Here are some points, each followed by its number:
Array([ -7.,  46.,  80., -17.,  65.,  17.,  14.,   8.,   3.,  68.,  40.,  78.,  51.,  23.,  14.,   0.,  29.,  82.,  -3., -19.,  23.,  90.,  20.,  -8., -43., -43.,  68.,  12.,  19.,  20.,   5.,  22.]) 0
Array([ 27., -28., -41.,  33., -43., -22.,  20., -15., -33., -34., -74., -54.,  27.,  43.,  40., -14., -25.,   2.,   2.,   2.,   2.,   2.,   2.,   3.,   2.,   1.,  -1.,   3.,   2.,   0.,   1.,   3.]) 1
Array([-120.,   -1.,  -86.,  -60.,   89.,   55.,    5.,  -55.,   65.,   53.,   45.,   11.,   38.,  -70.,    8.,   19.,   25.,  127.,  -69.,  -25.,   50.,    2.,  -11.,  -50.,  -55., -127.,  -22.,  -69.,  -24.,   -7.,  -39.,   54.]) 2
Array([ 20.,  -5., -37., 103., -43., -43., -26.,  -3., -32., -39., -72., -61., -34.,  12.,  11.,   7.,  -5., -31.,  49.,  12.,  10., -11.,  41.,  -8.,  23.,  34.,  32.,   6., -65.,  20.,  21., -75.]) 3
Array([ 45.,  32., -17.,  52.,   3., -27.,  36.,  45., -29., -36., -82.,  26.,  38., -11.,  84., -22.,  45.,   0.,  48.,   6.,  59.,  14., -12., -43., -36.,  30.,  -1.,   3.,   2.,   0.,   1.,   3.]) 4
Array([ 25.,   1., -19.,  30.,   6., -42.,  30.,  24., -36., -56., -98.,   8.,  25., -23.,  49., -39.,  38.,  -3.,  54., -10.,  26.,   7., -21., -54., -48.,  18.,  52.,   7.,  -6.,   2.,  29.,   2.]) 5
Array([-70., -22.,  18.,  -4.,  39.,  12., -26.,   0.,  10.,  29.,  79., -23.,  16.,  -1.,   5.,  -1.,  -9.,  54.,  -6., -24.,  17.,  12.,   2.,   3.,   2.,   1.,  -1.,   3.,   2.,   0.,   1.,   3.]) 6
Array([-30., -10.,  51.,  11.,  49.,  17.,  24.,   9.,   6.,  65.,  69.,  55.,  31.,  50.,  -2.,  38.,  -8.,  26.,   3.,  27.,  28.,  16.,  -3.,  55.,  12., -13.,  41.,   9.,  12.,  28.,  -2.,   6.]) 7
Array([ 65., -18.,  14.,  40., -48.,  55.,  -8., -15.,   6., -22., -30., -57.,  -5.,  12.,  11.,  -1.,  -5., -47.,  73.,  10.,  25., -59.,  -3., -52.,  65., 127.,  19.,  43.,  42.,  35.,   7.,  16.]) 8
Array([ 77.,  18., -32.,  71.,  47.,  56.,  75., -75., 127.,  68., 127., 102., 103., -53.,  44., -15.,  68.,  91., -14.,  59., -18.,  -9.,  18.,  31., 127.,  21.,  17.,  57.,  55.,  86.,  28., 112.]) 9
Array([-23., -33.,  24.,  27., -48.,   7., -10.,  -4.,  13.,  65., -14.,   6., -51.,  25., -63., -20., -48., -72., -25.,   2., -44.,  -6., -64.,  -3.,  12., -13.,  -7., -12., -55.,  -4., -18., -83.]) 10
Array([-33.,  38.,  41., -16.,  16.,  14.,   1.,   6.,  -1.,  29.,  61.,   0.,   2.,   9., -53.,  31.,  -5.,   2.,   2.,   2.,   2.,   2.,   2.,   3.,   2.,   1.,  -1.,   3.,   2.,   0.,   1.,   3.]) 11
Array([-14., -11., -71., -16.,  31.,  28.,  21., -90.,  58.,  -5., 113.,  70.,  64., -66.,  54., -29.,  31.,  95., -34.,  -1., -22., -20.,  13.,  19.,  28., -74., -51., -22.,  27.,  20., -25.,  41.]) 12
Array([  10.,   -1.,   51.,  -30., -102.,    5.,  -48.,  -24.,  -11.,   26.,  -32.,  -48., -123.,   64., -100.,   -9.,  -77., -125.,  -10.,  -14.,  -93.,  -29.,  -32.,  -54.,   47.,   10.,  -35.,  -17.,  -32.,  -26.,  -38.,  -49.]) 13
Array([-13., -30., -30.,  78., -12.,   8.,   4.,  66., -25., -18., -42., -45.,  34.,  -1.,  39.,   1.,  12., -27.,  37.,  31.,  47.,  11., -14., -15.,  12.,  91.,  28.,  34., -45.,  56.,  51., -19.]) 14
Array([  46.,   39.,  -74.,   -6.,   -5.,  -70.,   -1.,   65.,  -50.,  -41., -122.,    4.,   10.,   77.,   49.,  -14.,   11.,  -79.,   45.,   36.,  -32.,   27.,  109.,  -26.,   -6.,  -21.,    7.,   38.,  -40.,  -13.,   40., -103.]) 15
New points follow, each followed by the number of its nearest point above by angle, seen from the average point of the numbered points.
Array([ -7.,   4.,  28., -19., -82.,  45., -58.,   0.,   2.,  29.,  26., -39., -69.,  -4., -23.,  -8., -30., -73., -11.,  -7., -76., -24., -42.,  -7.,  38.,  54., -84., -13.,   2.,   0.,   1.,   3.]) --> 13
Array([ 72.,  71.,  63.,  35.,  43.,  71.,  54.,  10.,  76.,  61.,  58., -11.,  12.,  62., -42.,  26.,  40.,  -7.,  54.,  15.,   2.,  31.,  23.,  92.,  85.,  54.,  28.,  62.,  29., -21.,  85.,  81.]) --> 9
Array([-66., -11.,   7., -40.,   0., -30., -32.,  -8., -41.,   5.,  -2.,  54.,  -7., -36., -44., -12., -31.,  33., -71., -27.,   0.,  44., -29., -26., -47., -45.,  26.,  -4., -34., -15., -41.,  24.]) --> 2
Array([-25.,  24.,  43., -33.,  20.,   1., -16.,  -2.,   2.,  22.,  32.,   0., -26.,  35., -15.,  28., -17.,   3.,   0.,  -8., -12.,  24.,  13.,  42., -29., -37., -11.,  -9.,  15., -17., -16., -26.]) --> 11
Array([-49., -14.,  13.,  -1.,  25.,  24., -29.,  25.,  -5.,  14.,  60.,  14.,  36., -37., -23.,   7.,   6.,  42., -25., -23.,  10.,  46.,   2.,  55., -18.,  27., -22.,   1.,  -2.,   5., -10.,  36.]) --> 6
Array([-18.,   2.,  39., -13.,  62.,   0.,  33.,  11.,   2.,  -6.,  53.,  19.,  62.,   0.,  12.,  -3.,  26.,  84.,   7., -39.,  14.,  23., -21.,  59., -55., -27.,  22.,   5.,  14.,  -9.,  41.,  82.]) --> 0
Array([  1.,  50., -28., -77.,  12., -65., -12.,  10., -34., -34., -34., -19., -62.,  17., -91.,   1.,  -5., -38., -18.,  10., -37.,   1.,   2.,   3.,   2.,   1.,  -1.,   3.,   2.,   0.,   1.,   3.]) --> 13
Array([-35., -21., -29., -44., -19., -74., -62., -42., -56., -25.,  -6., -34., -60.,   5., -46.,  -6., -31., -24., -37., -34., -53., -35.,  17.,  30., -62., -97., -30., -59., -37., -50., -35., -58.]) --> 13
Array([ -6.,   8.,  16., -71.,  15.,  36., -21.,   2.,  34.,  33.,  64.,  39., -10., -17.,  41.,  19.,  27.,  26., -22., -21., -20.,  11.,  -5.,  62., -36., -21., -67., -54.,  69., -43.,  -9.,   2.]) --> 12
Array([ 61.,  -6.,  53., -78., -21.,   0.,   8., -58., -14.,   7.,  -4.,  -1., -59.,  76., -90.,   9., -47., -61.,  26.,   8., -32., -83.,  11., -34.,  23., -31.,  17., -11.,  83., -25., -77., -24.]) --> 13
Array([ 45.,  50.,  49.,  67.,  -1.,  29., -10.,   8.,  45.,  96.,  32.,  -8., -13.,  45., -47.,  32., -13., -25.,  16.,  16.,  -3.,  34.,  17.,  69.,  51.,  26.,  42.,  31., -19.,  19.,  24., -12.]) --> 7
Array([ -97.,    1.,   12., -107.,    5.,   39.,  -11.,   -7.,    0.,   31.,  -38.,  -55.,  -73.,   34.,  -85.,   52.,  -37.,   76.,  -38.,  -14.,  -13.,  -59.,  -31.,  -88.,  -40., -101.,  -10.,  -78.,    1.,  -34.,  -78.,  -11.]) --> 2
Array([-27., -31., -47.,  39., -21., -10.,  27.,  49., -17., -66., -44., -75.,  42.,  43.,  41.,   2., -29., -59.,  40.,  19.,  23., -23.,  14.,  -8.,  25.,  96.,  -7.,  69., -56.,  14.,  47., -24.]) --> 14
Array([ 42.,  -7., -35.,  36., -60., -12., -38.,  55., -24., -32., -51., -29.,   5., -20., 113.,  -6.,  11., -25.,  36.,   1.,  -1.,   0.,  50.,   8.,  -6., 107., -43.,  -9., -23.,  20.,  15., -16.]) --> 14
Array([  1.,   0., -23.,  63.,  -5.,  22.,  32.,  75., -17., -22., -23., -43.,  60.,  59.,  57.,  11.,  -9., -31.,  51.,  46.,  47.,  20.,  29.,  14.,  27., 117.,   5.,  98., -23.,  43.,  85., -17.]) --> 14
Array([-49., -24.,  28., -17.,  22.,  38., -11., -31.,  23.,  12.,  57.,  -3.,   9., -37., -17., -11., -14.,  47., -19., -34.,  14.,   7., -46.,  38.,  -7.,  39., -27.,  -3.,   6.,  13., -26.,  27.]) --> 6
Array([ 17.,   5.,  29.,  -9., -77.,  35., -33.,  23.,  -2.,  48.,  -9., -41., -76.,  57., -67.,  14., -33., -90.,  12.,   7., -67.,  -4., -26.,   4.,  83.,  48., -28.,   0.,  -3., -25.,   5., -13.]) --> 13
